(in the rows, 100 means zero)
Each path below is one point turned by a fixed rotation once a step. After each direction that follows a path, write how fast that rotation turns it, in deg/step (0 if it stays still).
Each turn is a multiple of 5 degrees from 10 to 175, or 0.
Each row of a path follows its step; steps can be skipped.
Path 1:
step 1: 86 93 113 81 101 89 104 102 126 99 110 129 143 95 65 108 107 88 106 86 97 95 102 95 95 100 124 87 84 108 104 90 113 100 98 91 100 92 90 104 111 90
step 3: 115 86 96 108 93 110 91 133 116 96 99 89 104 103 100 105 116 70 87 86 109 79 81 67 95 103 88 111 86 112 119 118 99 109 97 116 91 81 91 96 93 98
step 5: 89 108 100 78 113 83 104 107 111 97 96 82 98 88 78 77 94 98 109 104 88 100 96 66 99 120 109 72 89 98 123 89 82 100 97 94 99 91 105 131 111 109
step 6: 109 97 111 106 99 82 106 117 115 72 62 114 100 89 104 121 115 97 79 103 112 88 102 124 101 94 102 92 129 107 113 115 94 98 83 85 118 94 102 95 98 91
step 8: 107 106 84 110 86 103 111 114 85 77 109 112 102 92 103 87 107 79 87 106 94 109 119 99 88 101 135 83 107 89 120 96 109 77 86 112 70 97 114 104 81 107
step 9: 111 99 79 95 102 95 94 86 115 101 86 88 122 71 94 119 96 85 106 81 95 91 93 94 101 119 107 75 81 117 89 120 94 93 113 100 124 85 91 121 94 81
step 10: 118 85 127 110 85 106 111 94 94 96 82 88 76 93 92 110 131 107 90 115 97 115 101 106 96 123 86 89 109 84 120 87 90 104 100 98 108 79 101 91 90 127
step 11: 113 90 92 80 121 67 113 115 122 111 99 108 86 101 125 86 105 81 94 89 111 92 99 81 103 82 89 93 91 89 102 94 89 85 106 111 82 79 112 102 93 80
step 14: 134 77 103 107 83 96 112 120 87 101 84 100 117 98 104 121 128 67 84 112 104 113 92 122 113 93 94 106 92 94 107 111 113 100 101 104 85 95 98 114 111 98
102 103 103 104 95 105 106 104 92 102 92 104 93 107 101 111 103 99 99 100 99 96 99 94 112 94 91 98 100 102 105 99 94 102 106 97 100 95 96 98 103 96 -> 95
92 92 106 107 98 103 98 105 102 99 100 97 102 108 96 108 109 99 92 106 92 105 106 101 98 100 101 95 100 96 103 102 108 102 98 95 97 108 102 103 96 103 -> 170
101 97 96 101 107 100 100 106 96 91 91 104 88 100 98 89 96 91 100 101 103 106 94 95 105 99 100 97 97 94 98 103 108 101 103 100 98 106 100 102 101 102 -> 130
102 100 96 107 92 110 96 97 99 108 100 97 97 100 97 102 96 90 95 104 97 106 94 102 100 105 104 103 96 103 103 105 94 92 101 112 102 102 97 104 99 98 -> 65
Path 2:
step 0: 101 100 81 121 136 113 118 102 105 99 108 123 107 95 106 127 97 95 132 111 111 98 92 76 90 128 100 81 100 100 78 100 127 99 112 116 75 98 82 100 70 102
step 5: 64 107 90 125 120 121 114 89 117 98 119 111 92 94 103 129 110 61 114 106 107 108 82 112 103 127 89 108 83 92 105 89 101 80 121 108 89 102 90 73 101 112
step 6: 83 110 95 126 108 93 94 84 97 103 103 111 84 116 101 128 96 90 110 99 107 121 74 76 115 107 94 126 76 76 98 89 76 95 90 74 92 131 89 67 90 96
step 7: 99 116 101 119 130 112 73 101 96 93 100 95 96 112 110 127 117 103 89 109 126 106 101 96 118 114 94 119 83 106 111 118 100 56 87 97 69 118 73 84 89 104
step 8: 112 117 87 129 135 109 73 108 105 104 102 119 89 97 77 128 86 111 97 101 131 102 84 96 115 100 103 82 94 103 95 89 119 94 82 76 91 95 89 64 103 113
step 9: 86 127 99 103 106 107 81 128 98 118 91 112 96 92 80 114 94 101 77 93 110 77 79 91 114 108 103 104 108 99 70 123 105 99 110 75 54 109 88 80 85 109
step 10: 87 127 95 114 115 130 96 108 114 91 119 104 79 104 91 100 94 71 96 112 126 83 92 96 90 113 94 62 84 99 81 107 102 114 116 103 61 94 79 86 89 95
step 11: 92 106 100 110 98 121 93 99 97 100 105 97 93 124 76 107 86 85 108 82 125 110 88 79 106 102 91 95 91 98 54 102 93 115 118 83 98 120 83 83 66 64
step 14: 85 74 110 85 102 100 97 99 96 85 104 111 83 103 68 122 97 105 89 113 94 78 76 107 118 146 97 124 96 84 85 125 99 96 103 72 84 114 98 81 96 92
104 116 101 96 100 103 90 99 108 109 103 98 97 103 93 101 100 95 96 104 105 103 101 104 96 92 96 97 101 95 98 106 102 98 97 94 100 101 102 105 97 97 -> 25
99 99 94 91 100 99 98 102 96 92 97 104 99 102 106 101 100 98 104 112 105 97 93 92 102 102 96 90 97 95 104 101 96 104 93 95 103 96 109 100 100 102 -> 175
98 105 102 97 109 98 106 93 102 97 105 101 100 109 102 102 98 95 94 92 103 89 107 98 101 101 99 98 99 102 99 93 100 91 98 99 104 87 102 101 98 100 -> 135
101 102 107 95 98 99 102 95 98 102 97 96 99 105 94 109 95 101 101 102 95 100 97 103 106 103 96 100 99 88 114 96 103 92 104 108 102 106 101 95 105 99 -> 40
108 101 98 104 94 94 103 97 99 100 107 96 95 102 101 106 101 107 98 98 103 102 97 109 103 94 102 95 93 100 97 87 94 107 100 99 90 99 107 101 101 100 -> 155
99 99 98 104 101 105 102 106 99 98 105 102 107 106 103 95 106 99 94 112 99 92 97 107 100 94 94 98 102 104 102 99 97 91 98 108 93 105 94 105 104 99 -> 140
109 97 96 100 102 105 94 101 94 94 97 92 106 100 99 100 100 104 109 97 107 102 109 99 107 93 95 97 100 100 92 98 107 90 100 102 104 105 105 99 103 101 -> 85
Path 3:
step 1: 98 105 110 100 72 124 97 108 91 83 126 126 93 123 109 95 89 101 113 102 101 96 106 105 97 104 100 83 85 52 96 95 79 102 91 95 101 89 100 115 114 127
step 3: 104 79 110 77 116 111 111 91 91 114 114 109 96 96 116 101 93 99 144 104 114 82 92 111 82 117 90 113 130 96 115 124 105 107 88 97 92 99 92 99 125 86
step 5: 112 88 90 82 123 86 96 82 106 107 72 109 109 77 108 104 114 95 105 107 96 112 105 90 133 71 97 129 96 99 116 101 106 112 104 90 100 109 110 83 93 67
step 9: 69 121 110 105 111 110 107 92 106 102 145 74 86 107 80 97 91 100 94 89 107 78 94 85 92 103 93 95 101 107 86 106 79 79 105 127 89 110 96 96 95 120
step 10: 100 89 74 97 85 97 125 127 102 103 95 109 94 92 100 97 101 95 83 127 88 110 99 95 106 110 68 95 106 104 134 104 108 115 112 62 114 113 89 96 112 86
step 11: 122 107 109 101 95 129 97 98 78 96 108 110 124 95 116 102 73 101 118 100 114 91 104 107 101 65 117 109 92 99 84 95 84 93 93 104 95 103 114 76 125 130
step 12: 80 104 74 66 115 90 102 82 134 96 100 82 78 112 87 111 110 116 86 101 110 98 120 89 104 125 91 94 109 104 84 93 82 118 111 97 108 100 124 94 98 100
step 13: 127 68 103 100 93 99 73 132 88 100 83 127 119 91 107 89 95 97 109 114 104 85 93 102 92 108 102 103 129 113 126 104 108 103 81 91 96 101 113 121 101 93
step 14: 124 120 126 95 89 106 94 59 106 68 114 64 99 97 107 111 92 99 96 85 112 102 100 100 81 88 112 99 82 95 83 96 114 106 104 102 90 83 111 96 85 102
95 96 90 101 97 96 95 103 100 99 95 105 93 106 102 98 102 101 105 100 103 108 104 101 107 93 106 95 100 96 93 99 102 106 94 101 103 108 108 94 103 108 -> 65
95 102 99 98 102 107 90 102 104 105 100 94 97 106 115 97 100 102 101 101 91 103 97 102 98 94 101 106 100 104 104 95 106 106 106 106 98 100 100 107 94 100 -> 40
93 100 101 100 101 110 94 87 103 93 104 98 98 95 97 98 96 100 94 98 96 101 97 103 110 104 104 88 105 101 99 97 100 99 103 98 108 98 97 102 99 105 -> 140
94 97 94 102 95 93 101 103 106 96 95 106 107 89 108 101 101 102 92 106 93 100 98 94 98 99 95 94 106 98 97 99 96 102 102 109 95 98 98 99 99 96 -> 135
104 93 94 97 95 105 96 101 96 104 97 108 99 101 104 97 99 101 109 101 102 102 95 100 101 100 101 102 107 97 103 110 96 92 106 97 104 88 95 94 92 101 -> 145
92 103 98 108 103 104 101 103 105 91 91 93 100 104 98 95 107 104 96 98 109 101 104 105 101 104 93 103 96 100 108 102 94 102 103 98 96 96 101 94 93 102 -> 140
107 91 100 112 107 100 95 104 102 98 106 102 99 98 104 103 104 96 99 103 97 102 103 101 95 103 101 101 96 108 102 92 95 91 95 106 106 98 100 96 102 109 -> 155
